In the data rows, the value 500 means zero.
Here are some points, each followed by its number:
439|490|381|570|639|548|514|600|727|680|550|442|384|464|675|500|414|497|455|528|379|378|567|284|663|295|453|536|376|524|785|500 0
518|517|495|496|534|499|533|530|591|482|439|485|454|501|531|448|470|467|512|476|529|545|397|419|489|475|423|593|543|510|546|493 1
582|428|595|500|482|524|494|476|494|496|542|443|409|487|423|429|512|556|501|533|621|486|611|577|422|477|578|401|552|435|501|546 2
497|583|462|434|616|590|696|511|431|444|538|508|342|616|474|254|443|301|589|369|549|448|310|362|530|559|457|603|717|561|430|618 3
411|487|606|406|433|483|447|358|364|580|430|506|525|514|449|702|591|498|445|609|469|581|513|791|529|353|455|426|264|562|431|605 4
578|465|572|559|607|464|476|519|583|485|488|486|421|514|514|528|443|465|465|427|529|445|572|498|566|423|321|535|383|585|552|533 5
467|490|425|481|523|538|541|479|489|471|678|601|558|602|545|446|424|419|393|479|521|370|610|373|466|619|567|472|517|482|416|484 6
478|411|433|392|576|519|658|413|522|575|411|402|298|434|331|428|561|484|520|364|468|437|532|567|520|514|637|414|727|352|790|574 7
334|497|626|559|648|234|592|583|554|424|558|679|564|588|653|576|404|475|487|600|641|811|332|449|327|784|453|609|267|554|340|334 8
532|449|672|441|595|491|497|523|583|480|426|397|575|267|488|484|437|626|415|707|604|642|861|477|603|376|452|622|509|529|460|460 9
482|639|568|484|431|513|565|498|494|443|371|554|559|441|473|474|507|386|574|539|479|638|267|345|481|522|420|496|733|526|564|630 10
417|453|519|553|494|453|477|568|501|491|599|528|620|504|536|591|553|499|506|533|526|637|408|496|544|624|492|531|424|517|400|384 11
435|557|388|441|420|445|445|469|451|512|440|614|481|533|528|530|575|464|465|422|488|390|470|692|425|506|576|585|308|437|446|609 12
547|660|512|388|562|503|445|535|462|503|529|456|504|515|460|552|464|465|433|423|365|415|347|394|455|542|351|480|501|632|479|514 13
520|418|471|468|466|521|537|599|399|576|446|362|309|427|379|416|413|448|408|438|608|370|480|291|529|487|707|358|646|380|745|481 14
578|423|386|684|533|360|362|300|281|298|534|464|438|419|609|253|560|473|263|557|929|193|999|967|440|917|815|324|325|266|268|444 15
501|481|546|373|271|592|414|340|289|585|394|467|462|669|380|431|377|633|655|572|455|430|418|665|414|435|484|365|510|464|423|704 16
502|490|122|380|341|515|589|597|536|484|794|417|422|768|442|543|580|371|463|185|410|397|269|294|386|438|867|289|798|321|761|419 17
515|440|690|525|521|706|607|401|360|614|592|599|306|638|473|253|412|398|612|461|585|443|544|566|649|653|411|401|684|613|274|647 18
576|488|391|465|345|507|529|492|285|610|536|545|495|799|455|508|385|393|532|334|434|260|186|443|360|470|554|331|543|475|427|637 19
626|536|774|471|491|645|663|404|310|502|238|535|539|617|511|502|309|733|769|693|562|426|648|571|598|283|107|567|523|482|558|757 20
397|549|288|482|707|409|597|641|534|573|511|495|351|436|616|528|655|436|598|438|635|607|366|544|609|482|659|660|509|277|598|447 21
461|476|495|663|428|540|516|770|632|498|392|586|268|445|693|294|453|538|595|589|638|594|569|  0|575|521|613|551|495|518|573|522 22
530|551|409|539|575|378|493|449|533|403|513|530|529|597|561|567|504|528|478|433|509|484|446|496|405|552|468|555|350|465|423|432 23
490|556|546|503|468|499|477|530|482|554|451|532|611|545|525|499|524|523|526|585|651|629|336|488|457|601|446|546|430|529|397|350 24
537|490|504|487|404|538|509|485|446|527|458|457|455|547|422|507|493|547|573|479|500|546|439|528|499|418|437|436|519|492|523|552 25
600|644|641|465|492|472|493|480|374|593|515|498|560|485|428|501|479|379|384|423|408|456|502|442|415|512|233|450|443|805|500|596 26
Which point above is nearest to each new point by angle? Its number follows each.
491|445|694|564|768|458|650|475|483|549|369|552|405|575|485|381|407|460|541|514|683|570|688|517|680|636|345|554|655|524|482|551 18
607|350|426|516|417|568|433|376|460|454|608|491|397|423|410|417|554|455|291|511|642|219|671|808|301|575|738|332|445|314|400|481 15
509|543|495|396|453|483|553|544|500|587|529|521|432|603|477|459|546|451|522|340|422|507|381|450|535|467|501|460|626|451|573|504 17
563|501|478|443|409|565|497|485|570|465|592|474|504|627|467|523|463|514|516|435|465|468|498|480|436|465|533|428|608|480|549|464 17
470|559|507|501|499|503|555|560|437|549|473|505|431|518|499|470|479|451|573|525|570|482|448|518|498|523|478|474|559|435|474|573 3
639|554|539|498|353|648|464|392|323|514|427|491|477|646|395|514|468|493|515|474|452|390|504|647|450|401|443|403|488|513|501|705 16
415|572|396|302|452|582|744|633|579|778|598|457|364|709|335|512|522|427|617|262|240|468|221|467|383|470|451|447|808|462|619|583 17
454|479|426|516|514|498|599|637|597|502|693|468|496|529|545|477|617|409|596|274|451|606|375|331|519|436|624|523|424|492|543|453 17
380|496|662|577|561|488|525|538|545|515|509|432|380|378|558|461|542|499|500|545|594|724|546|458|556|518|486|491|501|481|519|486 9
314|354|563|511|909|512|593|703|452|501|629|560|690|489|608|227|414|513|467|523|734|698|648|265|559|521|452|564|535|484|267|351 8
408|544|394|399|409|470|439|615|653|551|554|585|452|401|535|440|556|351|585|485|494|466|390|238|603|420|607|452|640|375|617|441 17
605|660|493|675|263|634|433|584|380|175|367|755|644|478|511|341|223|601|459|973|554|382|612|519|318|720|341|777|633|580|190|578 20
538|602|459|380|464|498|600|515|434|602|621|472|450|651|427|449|567|387|550|344|352|496|360|404|552|470|567|422|685|358|565|473 17
477|466|476|552|566|486|472|540|592|504|514|359|413|498|580|520|502|525|470|438|504|436|567|387|605|357|517|473|398|516|674|450 0
550|470|499|443|530|568|543|509|494|535|555|472|478|576|440|406|433|498|482|463|477|489|530|477|506|484|462|407|636|549|539|528 18
476|601|558|481|312|521|542|516|467|580|378|430|439|473|515|512|445|476|524|470|473|563|385|369|573|532|423|524|623|562|591|576 10
495|539|474|555|577|561|574|585|569|436|549|688|626|638|499|440|469|501|532|606|379|517|820|425|406|624|583|665|482|526|449|303 6
491|442|365|488|443|462|456|545|555|444|674|457|668|459|444|659|511|501|532|521|343|618|503|390|559|483|572|436|472|570|566|367 11
675|272|431|558|724|489|490|583|606|382|754|466|489|498|585|468|468|595|354|513|575|503|721|730|486|713|569|622|418|586|386|325 15
644|439|413|406|368|599|766|506|431|591|705|504|409|815|429|463|546|371|659|122|543|340|361|387|391|507|674|206|926|538|516|574 17
522|525|454|427|352|545|543|498|554|468|686|475|471|603|424|495|470|537|555|430|477|521|480|423|532|439|503|351|615|512|599|525 17
675|363|409|500|491|605|557|526|509|456|800|669|736|655|529|343|449|440|496|598|426|337|688|337|431|581|557|545|499|625|487|371 6
495|561|369|374|345|525|784|588|447|706|435|436|443|663|403|438|474|468|556|227|323|507|300|376|499|421|568|378|822|444|642|574 17
478|464|473|499|496|479|591|590|548|435|614|563|501|479|587|407|379|463|455|582|481|576|576|288|541|552|562|570|545|532|451|391 22
648|415|438|449|337|569|492|483|586|415|646|431|455|647|473|456|403|584|513|354|382|476|479|504|417|440|535|317|597|540|614|427 17
